(in the rows, 128 means zero)
The rows of Z fall into several groups, which share some directions, and each row is roughly a mix of its group's hidden directions.
Z (139 x 10):
[[150  94 103 149 107  91 166 144 121 183]
 [159  56 124 169 122 113  95 140 127 122]
 [105 147 112 132  99 111 135  55  93 107]
 [119 154  81 137 171  74 154 134 103 115]
 [109 167 123 106 160 146 101 182 171 118]
 [119  61 134 149  90 110  96 105 156 114]
 [157 161 121 128 155 101 194  95 126 150]
 [120 136  83 137 161  61 152 139 110 106]
 [121 129 108 114 160 116 112 194 177 107]
 [106 189  96 137 166  97 150 135 115  97]
 [155  92  94 150 119 114 114 192 121 160]
 [148  47 132 130 126 137 114 172 140 131]
 [126 128 170 100 104 194 109 142 141 162]
 [143  42 120 131  99 110 134 132 139 113]
 [101 145 205 111 123 121  98 155 144 117]
 [ 93 151 119 101 144 146  83 175 168 107]
 [143 127 145 144 136 142 153 212 121 153]
 [135 147 182 114  96 184 109 111 147 152]
 [115 176 138 127  99 110 128  64  94 111]
 [133 174  96 166 115 105 159 100  85 108]
 [139  97 142 126 162 149 113 202 150 143]
 [114  98 148  85  92 186 118 125 115 161]
 [110 185 138 104 101 140 179 102 137 100]
 [125 167  83 119 145  94 164 101  81 126]
 [150  67  96 167 108  92 128 101 120 134]
 [189 135 127 158 162 126 150  99  84 143]
 [152 141  72 136 162  90 177 133 139 145]
 [128 207 121 135 160 120 153 153 147 111]
 [122  56 113 130 113 107 105  85 100 126]
 [136 125 191 113  99 179  99 129 143 150]
 [182  99 139 170 118 113 158  93 101 150]
 [157  87 132 158 103 117 140  79  79 141]
 [103 199 107 123 159 130 158 100 106 128]
 [155  98 169 120 137 158  97 182 141 157]
 [102  82 152 145 107 148  64 109 136 113]
 [141 124 164 162 142 134  67 153 129 174]
 [152  93 145 156 105 128 169 142  71 157]
 [160  66 129 131  80 147 110  97 124 150]
 [114  75 143 113  94 137 105  68 112 143]
 [141 128 162 123 155 151 115 202 160 136]
 [114  68 158 104 104 143 133 139 181 112]
 [120 204 111 141 156 126 154 142 134  91]
 [110 149 183 122 112 139 161  72 144 104]
 [126 204 127 134 151 106 166 130 153 106]
 [137 163 122 133 153 157  89 177 109 175]
 [147 132 169 110 158 178 112 177 156 118]
 [154 167 158 174 116 129 147 166 172 114]
 [105 211 132 126 162 143 126 126 105 130]
 [147  74 131 132 141 116 118 194 164 133]
 [124 194 155 116 157 162 109 109 165 121]
 [158 131 107 176 142  68 145 109 114  97]
 [120 208 115 114 140 124 176 129 134 119]
 [161  77 144 176 140 126  79 148 117 130]
 [101 207 121 125 170 140 144 137 128 123]
 [102 213 147 110 144 134 137 136 127 146]
 [ 80 116 106 105 116 144  67 166 137 113]
 [119 127  80 122 118  93 181  93 106  96]
 [ 90 165  72 110 165 110 145 157 115 118]
 [111  83 129 137  84 126 135  98  68 149]
 [131  74 169 159  77 139 125 106 104 121]
 [130 146 184 150 144 142  74 149 125 167]
 [105 204 118 136 149 157 110 108 101 137]
 [148  57 164 142 102 143 103 138 154 126]
 [116 165 104 148 146 109 164 170 155  80]
 [149  65 102 152 118 111  99 127 146 174]
 [116 113  84 143 168  83 142 174 136 100]
 [150 190 111 122 175 148 116 163 138 154]
 [114 153 137 101  98 191 121 137 103 174]
 [128  56 143 159  86 115 121 103 109 130]
 [120  88 115 137 145 125  72 177 164 111]
 [144  68  99 153 102  92 133  92 132 154]
 [106 168  85 138 151  82 147 102  93 106]
 [133  75 182 129 116 158  79 134 133 136]
 [149  62 145 152 139 138  75 151 122 131]
 [151 139 121 171 159 100 101 148 131 190]
 [ 99 202 131 122 148 136 136  93  93 126]
 [141  77 135 167 123 108  78 122 121 172]
 [125 197 123 147 158 144 118 179 142 132]
 [120 207 113 129 159 118 158 148 141 112]
 [101 203 106 104 147 132 153 105 110 125]
 [111 165 134 113 149 143 146 188 179 116]
 [129 199 136 107 152 143 167  99 110 145]
 [124  85  95 145 147  60 136 121 136  99]
 [128 169  84 112 164 144 133 182 133  96]
 [147  59 122 169 122 101 106 111  98 117]
 [126  62 124 142  78 112 101 142 144 101]
 [158  87 119 182 145  84 106 140 132  99]
 [143 129 100 160 145  57 148  99 116 104]
 [ 95 126  97  97 135 112 100 166 180  96]
 [ 97 199 152 118 143 168 125 106 110 134]
 [166 130 152 161 122 148 131  76  81 157]
 [129  63 137 139 121 134  65 138 125 155]
 [125 181 119  94 142 154 172 149 145  87]
 [103 174  96 132 162  88 166 124 114  95]
 [130  84 177 120  87  86 119 136 152 101]
 [101 164 118  95 152 129 125 178 180 109]
 [146 146 127  91 151 168 166 163 167  96]
 [123 170 145 118 146 166  80  82 126  98]
 [121  68 121 106 104 122 115  79  91 153]
 [141  71  82 107 114 138 154 130 143  82]
 [ 81 104 119 114  80 141  84  93 103 124]
 [120 128  87 114  99 107 187  88 126  96]
 [139 122 142 144  99 139 141  70  68 154]
 [148 109 174 114  91 181 106 113 143 163]
 [112  50 140 118  94 128 136 118 155 102]
 [148 191 114 110 172 118 160 142 163 130]
 [111 139 151  71 109 182 142 144 140 163]
 [137  56 141 132 101 134  94  94 106 142]
 [ 97 171 110 111 106 101 149  91 136 181]
 [117  87 107 134  91 123 129 115  59 156]
 [131  55 158 123 109 149 109 149 164 114]
 [108 182 123  97 166 151 111 169 152 105]
 [160 130 119 112 116 159 183 134 182  98]
 [138  66 141 161 114 128  98 181 144 126]
 [107 178 161 119  94 122 120  67 112 124]
 [140  89 160 118  76 166 110  87 129 149]
 [111 186 139 124 118 153 117  72  89 137]
 [111 123  75 148 147  70 144 138 121  88]
 [118 205 110 122 138 110 169 122 139 152]
 [ 97 206 132 103 125 122 164 111 125 134]
 [140  90  88 127 155 123 115 120  99 194]
 [143  48 112 135 110 108 134 152 156 112]
 [110 156 131 123  88 104 150  58 120 102]
 [144 121 103 172 138  68 139  96 113  91]
 [148  68 142 119 124  89 155 153 175 126]
 [111 203 172 115 114 149 146 117 140 133]
 [119 210 116 112 153 132 153 150 143 139]
 [149  77 145 127 139 154 113 193 155 137]
 [146 200 111 176 128 119 149 133 104 116]
 [108 179 114 129 107 110 144  61 106 114]
 [130  49 152 129 110 133  94 139 155 140]
 [143  91 124 149  92 128 143 191 103 163]
 [138 183 117 109 164 122 163 171 162 141]
 [ 93 139 142  73 112 186 122 128 129 161]
 [131  64 155 144 110 140  69 130 124 144]
 [161  57 147 164  97 111 121 127 137 118]
 [140 196 124 153 164 111 143 164 152 110]
 [135 140 128 136 111 205 113 137 177 142]
 [ 91 187 162 109 123 130 111 117 127 179]]
Here is one row of each group, with its name. Which group are the others in?
[ 98 177 123  77 119 173 156 136 118 146]
(68)
[124  49 124 150  92 108 106 119 116 112]
(116)
[ 99 166  92  84 108 144 167 124 137  89]
(94)
[139  92 165 113 148 161 124 187 156 151]
(27)

[128 167 133  88 131 179 145 162 169 106]
(94)
[129  54 157 119 119 124 103 143 171 137]
(68)
[145  74 173 124  74 119  99 119 134 120]
(27)
[152 190 151 137 147 133 185 130 144 107]
(94)
[133 101 142 125 104  68 158 137 153  77]
(27)
[108 194 158 124 133 164 102 106  95 134]
(27)
[124  49 141 108 104 125 106  94 125 143]
(68)
[121 113 196 137 135 142  73 133 114 157]
(94)
[132 101 166 152 118 154  96 189 157 113]
(116)
[134  60 148 154  85 130 125 114 146  93]
(68)
